Where one turn sends some rows of the set: a few examples, then the rows asked:
zoto: [-1.08 -0.49  0.41  1.71  1.28  0.56  0.26 -3.25 -1.71  2.28 -0.03  0.12
  1.33  4.01]
buv: [ 2.92 -1.63 -1.90 -1.91  1.58 -1.46  0.05 -2.74  0.19  4.52  0.45 -2.85
 -0.87  0.52]
mado: [ 1.90 -3.22  0.82  2.11 -0.89  1.80  0.68 -1.92 -0.44 -1.59  2.69 -0.74
  3.26  0.93]
vadez: [ 3.54  0.34 -0.10 -1.55  1.09  0.77  3.80 -3.00  1.79  2.21  0.95 -2.46
  1.56  2.12]
kon: [-0.68  0.83 -1.44  1.84 -1.14 -1.89  2.46  1.30 -2.24 -0.29  0.58 -1.78
  2.99  0.87]
luma: [-0.28 -4.81  0.70  1.72 -0.04 -2.51 -0.24 -0.16  1.45 -0.02  1.43 -1.46
  1.10 -0.24]
Fisim: [-1.01 -1.32  0.30  1.09  0.94  0.30  0.19 -2.71 -0.72  1.83  0.41  0.50
  1.19  4.92]
fupit: [ 4.39 -1.96 -5.13  0.84  0.91  1.17  1.89  1.25  0.57  2.23  1.98 -1.16
  1.50  1.44]
musa: [-1.15 -1.84 -0.68  1.73  1.96 -0.05 -0.45 -3.36 -1.43  2.00 -0.23 -0.32
  1.23  4.54]
mar: [ 2.74  1.45  0.11 -1.38 -0.17  0.30  2.60 -2.51  3.12  1.80  0.88 -2.64
  1.39  2.07]
peba: [ 0.34  0.75 -1.54  1.80 -0.17 -0.99 -1.21 -0.20 -2.13  2.48  3.48 -2.64
  3.44 -1.74]
vovi: [-0.51 -1.82 -0.13  1.50  1.81  0.60  0.20 -3.15 -2.09  2.88 -0.31 -0.33
  1.02  4.28]
kunu: [ 0.41 -1.36 -3.73  1.76  0.87 -0.56  0.08  1.67  1.37  3.54  1.03 -5.16
  1.21  2.84]
dez: [-0.13 -5.37  0.20  2.46  0.16 -1.94 -0.07 -0.17  0.89 -0.21  0.88 -1.66
  1.21  0.26]
Sote: [-0.52 -4.90  0.53  1.97 -0.48 -1.74 -0.53 -0.46  0.54  0.52 -0.05 -2.00
  2.18 -0.31]
busod: [ 0.36 -4.86  1.16  1.39  0.55 -2.88 -0.44 -0.01  0.85 -0.05  1.19 -2.14
  1.39 -0.55]
kegu: [ 0.41  0.99 -1.17  1.18 -0.22 -1.90 -0.72  0.34 -1.32  2.23  3.62 -3.01
  2.57 -2.07]
zogas: [ 1.85  1.20 -0.45 -1.24  0.18  0.86  3.43 -3.15  2.52  1.85  1.06 -2.49
  1.22  1.87]
Togaf: [ 2.92 -1.18 -1.68 -2.33  0.76 -1.30  0.36 -2.41  0.02  4.32  1.37 -2.79
 -1.08  0.41]
Dema: [ 4.61 -1.01 -5.38  1.11  0.78  0.23  0.42  0.75  0.55  2.48  2.10 -1.28
  1.85  1.33]
bubuk: [-0.06  0.75 -1.56  1.41  0.66 -1.50 -0.72  0.92 -1.83  2.05  3.82 -2.86
  1.74 -2.05]
goka: [ 3.95 -1.36 -5.44  0.69  2.03  0.86  0.70  1.05 -0.56  3.01  2.01 -1.48
  2.20  1.82]
lugu: [ 3.31 -0.02 -0.28 -1.66  0.53  0.85  3.19 -2.36  3.08  1.35  0.82 -1.96
  1.14  1.82]
vipaf: [ 1.50 -1.47  0.42  0.84  3.61 -0.02 -0.05 -2.93  1.05  2.63  2.86  2.24
  1.41  0.57]
Munu: [ 0.94  1.37 -1.11  1.82  0.23 -1.02 -1.28  1.00 -2.05  3.14  3.92 -1.87
  2.82 -1.43]
Gozu: [ 0.43 -0.49 -3.25  1.29  0.14 -0.87 -0.14  1.35  1.58  3.03  1.04 -5.19
  0.99  3.40]
rar: [ 1.70 -1.20 -0.44  1.03  3.48  0.23  0.14 -3.13  0.98  3.07  2.12  2.37
  1.99  0.84]
Fetun: [-0.52  0.22 -1.81  1.82 -0.64 -1.00  3.31  1.63 -1.86 -0.48  0.53 -2.39
  3.23  0.95]
Vod: [ 1.95 -2.81  0.40  2.27 -1.44  1.63  0.23 -1.62 -0.70 -1.03  2.65  0.18
  3.87  0.59]
Mez: [ 4.08 -2.07 -4.94  0.77  2.01  0.38  1.70  1.77 -0.16  1.55  2.29 -1.49
  1.64  1.71]

mar moves to peba
kunu moves to mado
fupit moves to busod
Now find these:
vadez moves to bubuk
buv moves to Fetun
dez moves to lugu

